rotation steps, each row followed by its count of steps:
The counts run from 0 to 238.
100 117 84 69 101 124 109 73 86 125 101 99 112 91 80 98 115 108 101 91 110 77 84 98 95 119 98 97 116 73 94 120 104 97 94 92 112 114 100 129 95 76 111 107 81 68 -> 32
105 99 99 90 100 102 118 91 64 121 91 117 118 118 96 100 131 116 121 86 96 93 117 107 120 86 114 87 121 95 108 116 99 104 92 110 121 123 81 114 99 73 93 100 102 75 -> 141
112 112 102 72 109 121 109 92 84 99 85 124 132 100 100 110 95 95 111 62 91 95 122 108 92 109 83 71 93 106 121 138 111 95 114 109 118 113 84 109 107 80 99 91 80 115 -> 228
109 107 111 91 95 118 102 78 95 105 81 95 95 94 71 134 92 94 107 74 99 84 91 107 93 103 69 89 95 95 99 135 128 73 92 104 92 113 99 111 101 80 130 117 78 104 -> 190
123 94 105 104 82 116 116 89 83 101 78 103 112 102 104 105 107 97 83 79 86 95 103 96 120 107 97 84 121 77 110 108 113 60 97 90 117 133 86 132 99 81 114 109 82 91 -> 79
109 109 105 79 72 108 106 84 81 138 110 112 119 120 102 95 140 90 106 108 84 85 117 95 100 76 102 102 107 106 107 114 85 101 100 94 95 124 80 130 91 74 113 119 92 93 -> 19
109 115 80 89 91 136 103 77 99 116 85 121 91 102 85 101 131 98 97 81 94 71 103 104 106 98 98 86 99 70 101 110 108 80 100 125 119 102 97 112 96 70 126 105 88 85 -> 154
100 117 112 97 104 122 102 90 92 93 64 94 93 102 93 122 104 94 107 81 109 88 104 96 105 115 75 97 109 99 83 125 120 75 91 88 98 131 100 117 104 72 130 110 71 105 -> 191
111 118 99 93 108 123 106 102 79 90 96 133 113 125 113 111 120 104 110 74 95 87 115 89 91 114 99 88 103 113 109 97 96 80 94 117 118 120 104 132 91 71 121 127 89 96 -> 116
99 92 107 89 81 119 116 70 81 122 94 89 98 94 72 105 111 85 106 87 96 102 83 82 121 87 107 103 83 91 108 140 112 92 101 106 121 127 73 101 100 80 102 109 78 95 -> 44
114 103 123 100 89 106 115 95 87 112 95 115 130 133 116 116 113 92 120 96 81 109 122 99 104 89 93 92 100 120 117 119 94 91 96 99 109 120 80 130 97 74 117 116 78 111 -> 233
87 130 120 96 104 131 119 75 81 109 63 95 94 97 85 103 97 107 95 70 101 86 100 89 87 113 94 102 112 118 100 129 107 73 78 113 105 107 109 125 110 94 113 107 79 110 -> 69
98 121 105 54 112 114 92 94 97 111 87 89 116 103 96 115 128 89 125 86 95 100 128 95 104 91 105 88 96 109 100 127 111 114 94 117 112 108 88 104 102 66 121 95 72 98 -> 129
112 93 115 90 98 110 99 102 93 130 83 88 120 93 99 106 110 120 95 72 94 107 124 110 94 104 112 79 118 82 109 123 101 83 93 90 111 132 83 123 104 83 119 121 84 67 -> 102
103 104 114 105 97 114 104 84 57 102 91 80 94 106 95 117 105 76 127 101 97 91 101 103 138 95 93 95 103 101 107 109 113 84 90 113 116 143 87 127 90 74 104 101 92 96 -> 51
98 113 116 86 97 121 99 96 85 113 78 86 84 90 76 124 106 101 101 79 96 68 102 94 93 100 78 91 116 89 87 122 102 88 90 88 92 123 115 126 102 79 129 124 86 80 -> 62
114 109 110 73 86 128 104 96 78 115 107 107 115 97 92 100 96 72 87 76 78 103 107 73 94 83 91 83 90 81 113 126 103 90 112 98 104 102 108 137 101 81 125 110 94 108 -> 236
123 117 129 109 79 126 89 90 89 115 86 112 119 96 108 126 115 92 125 83 84 82 129 114 110 98 99 88 93 109 133 99 99 99 96 111 106 122 98 119 69 93 108 108 86 97 -> 88
116 105 121 115 92 116 98 89 86 113 95 113 132 130 117 112 103 88 104 87 89 108 122 100 103 107 104 92 98 96 123 113 106 85 97 103 124 128 78 139 92 80 131 118 86 111 -> 232
111 109 117 78 101 132 87 90 87 99 85 87 108 72 99 130 88 76 109 82 78 92 107 90 111 114 104 87 96 88 114 113 106 82 99 109 122 114 110 132 95 87 129 105 85 95 -> 91
102 112 95 101 96 130 102 76 101 119 91 110 82 113 83 98 126 109 100 97 101 83 102 107 106 101 89 94 87 95 95 103 103 72 93 125 118 120 98 120 89 69 133 120 88 80 -> 155
107 106 94 80 98 119 116 78 86 114 86 108 87 103 66 112 108 102 107 76 94 90 98 106 99 90 73 88 101 86 90 138 125 78 94 116 99 103 93 104 121 73 129 108 93 94 -> 38
126 92 110 77 98 119 115 88 78 120 123 101 114 111 91 116 101 81 115 99 79 109 94 90 106 96 79 89 74 104 110 119 95 84 96 108 120 98 104 137 104 83 120 124 96 89 -> 120
127 107 127 81 80 119 96 95 92 112 91 91 114 86 94 142 112 94 130 86 67 84 119 112 115 89 93 86 98 112 129 109 95 90 98 119 99 118 99 119 77 86 106 111 82 94 -> 89
88 114 108 92 97 127 109 71 77 130 93 97 132 106 112 106 121 92 125 90 97 103 124 105 103 101 122 109 94 106 110 130 82 97 90 96 122 109 68 128 97 84 108 97 105 99 -> 134
110 114 108 68 118 127 113 95 69 106 100 115 126 107 104 112 109 77 118 79 107 95 113 83 101 115 89 83 82 89 92 123 99 107 104 83 131 94 118 126 94 78 121 106 80 101 -> 122
106 118 124 85 106 136 113 88 91 94 73 90 113 97 92 126 97 101 109 71 86 107 111 86 97 120 105 97 87 97 112 135 106 80 81 105 127 94 108 121 115 95 120 121 91 105 -> 220
100 97 138 112 86 107 113 84 75 131 92 97 118 121 88 122 110 92 123 95 107 74 99 107 108 86 90 115 103 115 96 117 85 96 85 99 104 121 107 133 80 81 103 107 76 91 -> 58
87 105 114 107 103 118 114 69 69 125 94 106 92 116 102 100 135 107 121 101 110 77 121 117 102 110 84 86 101 118 96 119 96 93 103 88 102 124 81 113 94 69 115 109 86 99 -> 163
121 121 84 77 89 135 99 85 107 107 91 122 109 100 86 105 138 121 101 76 88 85 117 96 91 109 108 89 99 80 107 115 98 94 98 113 128 95 87 114 99 83 127 115 86 84 -> 2
86 124 114 96 91 126 109 84 69 100 90 106 87 106 83 104 116 87 105 80 108 75 96 72 91 110 83 94 94 119 106 126 108 97 103 95 106 128 89 113 100 74 110 119 81 120 -> 46
107 95 101 83 91 120 98 89 68 130 103 93 104 98 78 105 107 63 114 82 85 93 94 87 112 78 115 101 86 78 109 133 100 101 98 96 110 111 90 126 97 79 113 111 116 94 -> 21
111 108 122 95 91 108 120 74 83 117 77 99 120 108 91 118 109 115 131 99 111 86 94 117 111 105 79 100 94 114 102 122 97 94 87 88 99 122 89 113 87 89 89 108 64 86 -> 187
105 116 94 76 92 125 91 78 110 127 101 98 100 100 92 89 120 98 93 84 84 88 118 91 77 101 109 89 107 93 108 125 106 85 98 118 107 101 80 125 105 69 144 109 84 88 -> 131
89 107 87 84 117 126 101 86 62 115 91 113 98 99 88 86 110 86 101 60 102 94 113 98 87 106 105 88 114 87 104 130 104 90 99 100 119 117 91 132 114 72 124 103 123 97 -> 138
94 105 115 76 108 114 104 97 89 113 81 119 122 94 94 118 106 118 106 55 91 85 137 112 73 108 90 80 112 110 112 132 103 92 104 99 104 106 101 115 112 78 120 96 88 95 -> 100
87 114 98 102 115 114 108 95 61 114 91 120 95 124 98 89 119 104 104 70 100 90 126 108 85 107 102 89 120 105 108 116 98 88 93 103 115 115 93 127 106 68 120 113 118 99 -> 139
96 101 111 89 82 122 104 84 80 116 88 103 108 73 108 89 114 99 80 61 95 72 115 105 101 102 106 76 104 97 116 112 92 87 113 86 115 136 86 118 84 89 102 99 72 97 -> 200
99 128 104 71 100 122 122 73 78 115 103 113 116 106 67 117 119 103 124 87 96 73 100 93 93 109 101 111 121 107 108 121 105 106 93 119 117 85 112 118 105 81 105 98 76 93 -> 30
116 108 118 78 96 121 97 100 85 119 84 103 116 92 81 119 78 91 95 62 87 83 93 102 82 91 82 92 96 85 101 130 105 86 88 110 92 109 130 131 98 85 119 110 86 92 -> 213
118 106 99 72 95 108 107 97 92 99 95 120 122 94 104 104 102 104 96 66 90 95 120 106 86 109 76 72 112 113 114 123 120 81 107 112 102 124 81 119 103 67 118 104 80 97 -> 229
117 110 107 83 87 110 119 95 83 90 83 124 112 102 93 123 112 112 97 74 83 77 109 100 91 106 75 84 131 110 114 122 113 70 104 92 98 121 91 121 110 75 114 103 86 112 -> 77
106 107 92 88 79 120 96 83 72 111 83 112 99 83 78 109 122 106 94 71 88 58 100 101 101 103 109 97 128 76 108 107 101 86 101 93 112 125 100 125 91 91 113 109 107 85 -> 177
